One turn sends every row of this set to another row. A few are shown first. Where does it send the rows asked after them?
pem: [-4.4 -3.6 1.0 -19.9 35.8 -9.4 9.5 14.9 -11.9 6.9 2.6 -2.0 21.3 -11.9 1.6 -10.1 -13.2 8.4 -8.0 24.7 -1.1 17.9]
zuve: [-12.3 -0.2 9.6 -5.0 -29.0 -3.3 -7.2 0.1 0.7 0.0 -1.9 2.7 4.0 -8.8 16.7 21.9 25.1 15.7 -5.3 -15.9 1.1 22.8]
mita: [7.3 -8.2 28.5 -15.0 -16.9 13.8 -9.4 5.8 -17.0 -6.6 -13.7 8.5 1.4 -25.9 7.2 3.7 18.0 18.6 -3.7 0.7 -8.6 11.5]
pilo: [1.4 -3.9 -25.5 12.7 -22.4 -3.8 7.0 -12.1 1.2 -8.2 5.6 -2.4 -4.7 9.2 -10.7 -3.7 -17.6 25.5 11.2 12.4 6.0 -17.2]
tuvap: [6.5 -16.0 30.8 -26.8 -7.0 16.3 -20.3 -17.1 3.0 -10.2 -22.9 6.3 15.1 -3.6 5.4 6.5 3.4 12.3 6.9 9.8 -2.3 -14.9]
Pafa: [-12.1 -7.8 11.1 -16.8 -19.5 -1.6 -17.7 -22.9 20.3 -4.0 -12.1 0.9 16.6 14.8 15.4 25.5 10.3 9.8 5.8 -6.6 7.7 -4.7]
nezol: [-1.5 5.0 4.6 8.6 11.4 -7.1 6.1 -0.8 -0.6 3.9 -2.3 -2.6 -24.6 0.8 -3.5 12.0 38.5 -18.5 -13.3 2.2 15.2 8.5]
rit: [-10.2 3.6 -11.4 -12.2 24.3 -21.4 11.7 15.2 -3.8 7.5 17.2 -6.1 23.4 -12.3 13.8 -4.0 -3.1 8.7 0.3 19.3 5.6 25.3]
Rebu: [8.6 4.7 -4.2 -3.0 4.9 -12.6 -1.4 -19.0 20.8 -10.4 11.1 -2.8 -6.9 5.7 5.7 6.7 34.6 -20.9 17.5 12.9 19.6 -14.7]
vigat: [-3.9 -5.4 -19.7 20.4 -22.3 -5.4 8.0 -3.5 -7.4 -0.7 6.2 -2.5 -16.2 -2.2 -3.5 -5.4 -8.7 25.3 7.3 20.4 14.3 -5.6]
rete: [6.1 -2.8 12.7 -7.7 -4.0 2.6 -3.6 16.8 7.0 -0.7 7.0 5.8 17.8 2.5 -8.1 9.3 -16.1 -34.4 -4.7 -32.4 -9.6 -5.1]
nuba: [-5.8 -14.7 28.2 -2.0 10.2 4.8 -7.4 16.3 2.8 13.6 -5.7 4.8 0.5 4.6 0.4 8.8 -12.8 -40.3 -9.4 -9.9 9.3 -2.5]
muke: [21.8 6.1 8.2 -7.0 14.2 8.3 10.1 1.4 -10.7 -10.1 -8.5 4.4 -12.7 -4.6 -28.0 1.8 23.5 -12.2 -19.3 -9.9 -12.6 -1.9]
rosuk: [-0.7 -10.0 -8.9 18.0 -11.1 4.5 8.7 -1.3 -16.4 0.7 -6.3 -0.8 -20.5 -0.2 -14.3 -7.9 -15.1 25.0 -3.5 22.2 8.5 -8.4]
Muva: [-9.4 4.8 -18.2 -21.1 22.3 -22.2 8.8 1.6 11.1 -0.1 16.6 -5.7 37.4 3.5 8.8 0.6 -12.3 7.2 6.4 11.9 1.4 11.4]
lop: [30.5 6.0 0.8 -17.5 7.3 3.1 1.0 -15.5 10.3 -25.6 3.2 3.1 5.6 -1.3 -17.4 -3.7 20.6 -15.3 11.8 0.4 -8.8 -25.6]
lali: [3.4 -7.7 -14.0 8.2 -11.7 5.8 8.5 -9.9 -7.5 -6.3 -7.0 -0.5 -9.0 9.8 -22.4 -6.4 -25.3 26.2 -0.9 13.9 0.6 -19.3]
Mabaf: [-2.4 -2.6 -4.6 -27.8 35.3 -10.1 6.6 2.2 3.3 0.8 1.8 -3.2 34.0 3.2 -4.1 -5.3 -22.6 7.6 -3.3 17.5 -5.6 4.7]
Suk: [12.7 -1.9 9.9 -6.4 -13.4 -4.8 -6.0 19.5 8.9 -7.7 23.9 6.9 18.1 -15.3 9.9 -1.5 -3.0 -34.6 20.3 -16.0 -0.3 -7.7]
gelof: [1.8 -13.7 26.1 -0.3 -0.4 -2.3 -10.7 20.0 3.2 7.2 11.5 5.2 1.6 -14.2 18.8 -1.9 -0.5 -39.5 14.4 6.6 19.8 -5.4]

zuve moves to Pafa
gelof moves to Suk
And these:
Muva moves to Mabaf
lali moves to rosuk
lop moves to muke

One turn sends every row of this set to another row. A few are shown first. Where does it send the rows asked after them?
kur: [10.7 -2.3 10.1 11.6 21.3 5.4 28.9 -22.2 -16.7 -23.7 -5.7 -5.6]
nize: [37.0 -16.0 24.8 30.0 -12.2 5.4 10.1 -2.3 7.6 -18.3 5.1 -21.6]
duki: [15.2 -33.5 15.0 9.8 -0.2 -16.9 19.4 -9.4 0.5 7.3 13.0 -35.5]
supi: [14.8 -11.9 -12.0 -13.5 11.9 14.5 16.5 7.2 -21.4 -22.9 15.3 -9.1]
Sela: [31.6 -10.6 -4.4 -14.1 7.8 4.9 28.9 9.2 -13.2 0.4 10.5 -29.0]
bub: [11.4 3.6 7.0 14.3 -7.4 -3.4 28.6 -24.8 -3.2 -7.9 -11.4 -27.2]
Der: [12.8 -5.8 -17.0 -10.3 -17.2 7.5 13.6 4.1 -8.9 -11.3 11.0 -27.4]
vom: [1.3 3.7 1.9 15.0 -8.1 1.3 21.1 -26.5 -6.9 -20.4 -8.8 -17.4]
vavi: [24.6 -6.8 -10.3 -12.2 -10.0 3.2 22.7 6.5 -7.9 0.3 9.1 -34.6]
Renif: [6.5 -19.9 4.6 9.9 12.6 -7.0 -0.8 20.5 -0.5 -9.1 -27.7 17.4]
fasas: [1.1 0.8 3.4 13.6 6.5 5.8 21.4 -25.2 -13.4 -28.3 -6.1 -6.6]
fon: [31.4 -22.3 22.5 -18.2 14.6 -0.3 33.4 6.5 3.8 9.5 3.4 -9.7]
Pire: [5.3 -12.5 3.2 -11.4 -32.1 -0.2 11.9 -1.7 15.5 0.1 1.4 -15.8]
fato: [-6.5 -14.9 -1.4 -11.2 -21.3 9.2 3.3 -2.8 6.5 -20.5 6.2 4.4]
Fuma: [13.3 -22.1 1.8 -10.9 4.2 15.9 -7.8 -2.8 -19.8 -18.1 7.9 16.5]
losu: [-8.6 -31.7 1.7 12.6 -9.4 -6.5 1.4 -14.0 -3.6 -18.9 17.2 -17.3]
zabet: [19.1 -37.9 20.0 7.3 20.9 -12.4 23.2 -6.8 -7.5 1.1 15.5 -24.4]
Korib: [26.9 -13.1 -5.3 -15.1 18.9 10.5 25.6 9.6 -19.9 -11.2 13.9 -16.5]
Zabo: [32.1 -19.4 24.4 28.5 2.6 12.4 7.2 -2.1 -0.9 -32.8 9.0 -5.6]
navek: [19.0 -14.1 -0.2 -7.5 -32.9 1.9 -4.9 -5.4 -0.6 7.9 0.5 -15.8]
ren: [0.3 -20.8 6.1 -14.7 7.5 13.8 9.6 1.1 -4.2 -26.0 9.5 17.3]
denog: [7.5 -21.8 9.2 15.5 5.1 -6.7 -2.9 20.1 -1.3 -1.2 -32.8 9.6]
leb: [20.6 0.6 13.5 11.8 7.4 -4.3 36.1 -22.3 -6.6 -3.5 -10.5 -26.2]
vuvos: [8.0 -7.8 -18.2 -11.2 -6.1 12.9 10.2 4.2 -15.4 -22.9 13.8 -14.4]
gevaf: [1.7 -16.9 0.3 11.5 -1.4 -8.8 -4.5 19.1 4.3 -7.8 -29.0 12.5]
Ral: [-5.0 -36.2 6.5 10.7 11.9 -2.6 5.3 -11.2 -11.6 -24.7 19.6 -6.2]
tokaz: [8.9 -39.2 15.7 7.5 26.8 -5.5 15.9 -7.8 -13.6 -14.8 19.0 -9.9]
luz: [13.5 -21.8 11.8 15.7 3.7 -10.3 1.2 21.1 1.9 6.9 -34.5 2.6]
pibi: [29.7 -15.4 20.4 30.7 -15.9 8.4 4.6 -3.8 6.5 -26.1 6.3 -16.5]
sesof: [19.1 -24.7 17.8 -18.3 25.5 9.3 24.5 5.5 -5.4 -11.3 8.6 10.8]
gari: [26.9 -16.7 20.4 30.3 -8.6 11.7 2.9 -3.5 2.4 -33.0 8.2 -8.4]
fuf: [43.5 -23.4 18.0 -13.9 12.6 2.1 14.9 2.4 -12.8 15.9 2.4 -8.7]
magur: [39.7 -20.3 28.5 27.7 6.6 9.6 12.9 -0.2 0.0 -24.9 7.8 -10.6]
nuz: [15.7 -16.8 7.5 10.4 -2.0 -16.1 5.7 20.9 9.3 10.1 -32.7 -2.7]
gunad: [20.6 -2.7 15.6 10.5 21.5 0.2 36.3 -21.1 -13.2 -11.3 -8.0 -15.7]
Bov: [9.8 -20.4 9.8 16.0 -0.5 -9.8 -1.7 19.9 2.4 5.1 -34.4 2.9]
lafuf: [37.2 -18.0 10.9 -10.6 -15.1 -2.4 9.3 -1.0 -2.5 22.2 -1.2 -22.1]
sasu: [13.8 -23.0 12.9 14.8 8.9 -9.1 1.7 21.8 -0.5 5.0 -33.8 5.6]
Tal: [1.4 -30.3 5.9 12.4 -15.3 -14.0 8.7 -12.8 2.5 -3.1 13.3 -32.2]
goke: [7.0 -20.8 8.2 16.3 0.0 -7.9 -4.0 19.5 0.9 0.8 -33.7 6.6]
bafa: [24.5 -16.2 15.0 -14.9 -13.9 -5.0 26.5 2.9 14.2 15.3 0.1 -23.1]
Bonod: [6.6 -15.4 1.6 11.9 -8.6 -13.0 -1.6 19.0 9.4 1.8 -31.6 2.4]
Mufuz: [16.0 -21.3 10.4 8.3 19.3 -9.8 6.7 22.8 -0.2 -0.7 -29.0 12.7]
Rige: [31.3 -25.3 13.3 -14.1 22.3 11.4 6.4 1.5 -21.2 -4.0 6.8 10.6]
denen: [20.1 -19.4 11.4 8.7 12.1 -14.3 9.6 23.1 5.0 9.2 -31.2 2.7]
Kob: [42.1 -18.8 28.6 28.4 -0.8 6.2 14.5 -0.6 4.3 -17.7 6.1 -18.5]
sak: [7.1 -16.2 -5.0 -7.4 -23.2 10.9 -13.4 -6.4 -9.4 -12.3 4.8 3.2]
feb: [10.9 -22.7 11.6 14.9 9.5 -7.2 -0.6 21.0 -2.0 1.1 -32.8 9.6]

bafa moves to fon
Sela moves to Korib
Zabo moves to gari
And these:
sak moves to navek
gunad moves to kur
sasu moves to feb
gevaf moves to Bonod
zabet moves to tokaz

One turn sends every row of this set to another row. A few are shown first. Where does it send the rows asked after them?
bop: [-30.9 -10.3 -25.4 9.1 -32.5 -6.8 5.3 -11.0 11.4 -27.0 -8.2 -34.8]
Zene: [-9.3 24.0 -5.0 42.9 -9.1 -12.8 8.9 5.9 -4.1 8.1 -14.4 -26.8]
kig: [-16.2 6.7 -19.4 20.1 -6.2 -11.2 -24.4 10.8 -19.8 5.1 -0.8 -14.0]
non: [-22.1 16.6 -19.4 13.8 -26.3 -20.4 16.6 -24.8 -7.5 -8.7 -24.2 -34.5]
taf: [-27.0 -23.6 -13.6 -11.1 -37.8 -10.2 14.0 0.8 8.2 5.0 -5.2 -9.4]
ver: [-38.0 -0.6 -21.5 6.7 -29.2 -6.5 15.6 -23.5 14.0 -12.8 -10.4 -41.5]
kurim: [-20.1 30.6 -6.6 12.7 -12.2 3.2 30.3 -7.2 4.0 5.1 16.6 -19.1]
mado: [-22.5 22.7 -4.5 -0.7 -13.8 8.9 30.3 -2.8 14.3 2.7 16.4 -16.6]
Mog: [-28.3 -15.5 -18.0 -1.3 11.7 5.8 25.4 24.8 5.1 -1.0 -3.5 -17.4]
Nif: [-24.3 2.1 -24.7 23.0 -33.3 -21.0 5.9 -26.3 -10.3 -9.4 -5.1 -30.4]
lik: [-15.0 -1.9 -15.5 21.3 8.3 -6.8 -8.1 23.7 8.4 14.5 12.8 -10.6]
Bom: [-13.6 24.3 11.5 14.5 -2.7 -1.2 3.8 18.9 -7.9 1.7 -3.5 -38.2]
Toda: [-17.6 2.1 -1.4 11.5 -11.4 7.2 8.7 25.0 29.4 -9.8 -17.2 -26.9]
Migor: [-34.9 5.7 -21.4 13.9 -29.0 -13.8 15.6 -30.8 3.1 -4.0 -8.7 -39.4]
sebup: [-39.5 -1.5 -2.8 13.4 2.5 -30.8 -2.4 4.3 -15.0 3.0 3.0 2.6]
gezuz: [-35.3 -1.7 -17.6 -1.2 -32.1 -11.1 15.8 -30.8 9.8 0.5 -8.1 -33.8]
gigo: [-20.1 -6.9 -13.3 1.8 9.1 -10.2 26.5 5.7 -15.8 25.6 1.2 -6.4]
Dimur: [-28.0 4.5 -19.6 0.8 -26.2 -7.4 16.3 -11.2 12.6 -24.5 -26.6 -37.9]
Nibim: [-15.9 14.2 15.1 -3.2 -4.7 4.5 4.1 23.0 3.9 1.3 -3.3 -34.2]
bafez: [-22.8 2.9 -12.2 -13.7 -30.8 -15.9 17.1 -24.4 5.5 -0.7 -22.6 -23.6]
nisev: [-14.8 -2.4 -14.6 19.2 7.4 -6.4 -7.9 22.8 8.5 15.2 13.1 -9.5]
vus: [-11.2 -11.5 -27.6 22.6 8.7 -32.5 14.3 -13.1 -1.2 11.6 -5.1 -32.8]
luzo: [-30.7 -3.9 -18.2 2.6 -33.0 -5.2 18.0 -17.9 23.0 -19.7 -12.2 -29.3]
fafor: [-19.4 21.8 -12.7 17.8 1.3 -10.6 7.2 27.0 -6.8 -8.2 -13.1 1.9]
pak: [-21.7 -3.0 -20.3 9.6 -5.7 0.6 -24.8 23.4 -2.4 -10.2 -3.4 -18.4]
piza: [-24.2 2.1 -24.1 29.5 15.8 -5.7 25.1 16.5 -16.6 1.3 -3.1 -23.6]
Fal: [-20.7 13.0 -8.7 0.6 -1.2 -5.8 7.4 29.4 2.9 -6.5 -12.5 6.8]
kado: [-33.7 -8.0 -7.0 10.3 9.7 -10.5 21.7 16.8 14.9 -6.8 -11.5 -49.9]
mepaz: [-31.2 -10.0 -28.2 27.2 -28.2 -5.3 12.7 13.7 4.5 -25.3 -11.0 -32.2]
zagu: [-17.5 -6.0 -13.1 -4.6 -10.3 -6.2 -23.7 12.6 -6.9 10.2 0.2 -6.1]
lam: [-14.4 -1.3 -15.1 21.4 8.1 -7.5 -7.9 22.2 7.0 15.9 13.2 -9.9]
malup: [-8.3 4.4 8.9 -1.6 -18.2 -10.3 10.3 0.6 9.8 29.2 -10.0 -6.8]
zaku: [-27.5 -12.4 3.5 -11.7 3.1 -20.2 22.8 0.4 7.6 24.3 -6.1 -31.5]
Mave: [-44.3 -12.4 -2.5 0.0 2.1 -19.1 -2.1 15.8 2.9 -9.2 0.5 0.8]
lebek: [-16.8 18.8 -7.9 5.6 -1.9 -14.3 7.8 19.4 -9.1 5.8 -10.6 11.3]
gove: [-11.6 19.7 17.2 -0.5 -6.0 -3.8 4.3 13.0 -8.1 15.7 -0.9 -28.9]
kela: [-24.5 1.1 -13.6 2.2 -35.9 -17.3 18.7 -33.0 7.4 2.7 -8.0 -19.7]
daru: [-26.9 10.0 -22.2 25.8 -30.3 -15.3 17.9 -25.9 4.5 -15.1 -11.2 -33.1]
vunin: [-25.8 5.9 -5.7 24.9 8.9 -28.2 22.2 -2.4 -11.0 15.9 -7.5 -43.9]
Dokov: [-25.3 -12.7 -17.3 -7.1 -38.1 -15.4 6.6 -25.3 4.1 -1.8 -3.2 -19.7]
zuse: [-17.9 -20.2 -30.5 16.4 10.0 -18.6 13.4 2.5 17.4 -8.6 -8.4 -39.7]
Fem: [-23.5 27.5 -8.7 13.1 -10.6 10.3 29.8 1.0 13.2 -8.0 14.5 -24.5]
Zeve: [-43.9 -0.6 -9.3 24.0 6.7 -22.2 -3.2 16.5 -7.1 -17.9 -0.9 -8.9]
guvak: [-20.9 -0.5 -21.0 28.3 -32.5 -26.1 14.0 -11.8 -22.2 10.4 -4.4 -16.7]
Siram: [-13.5 -26.2 -21.9 -4.4 5.0 -24.3 14.5 -8.3 15.5 12.9 -4.4 -26.0]

mepaz moves to taf
pak moves to zagu
And these:
kurim moves to Fem
fafor moves to Fal
Dimur moves to bafez
Bom moves to Nibim
sebup moves to Zeve
lam moves to lik
bop moves to Dokov
Toda moves to malup
gezuz moves to Migor
zaku moves to vunin
vus moves to zuse
gigo moves to piza
kela moves to daru

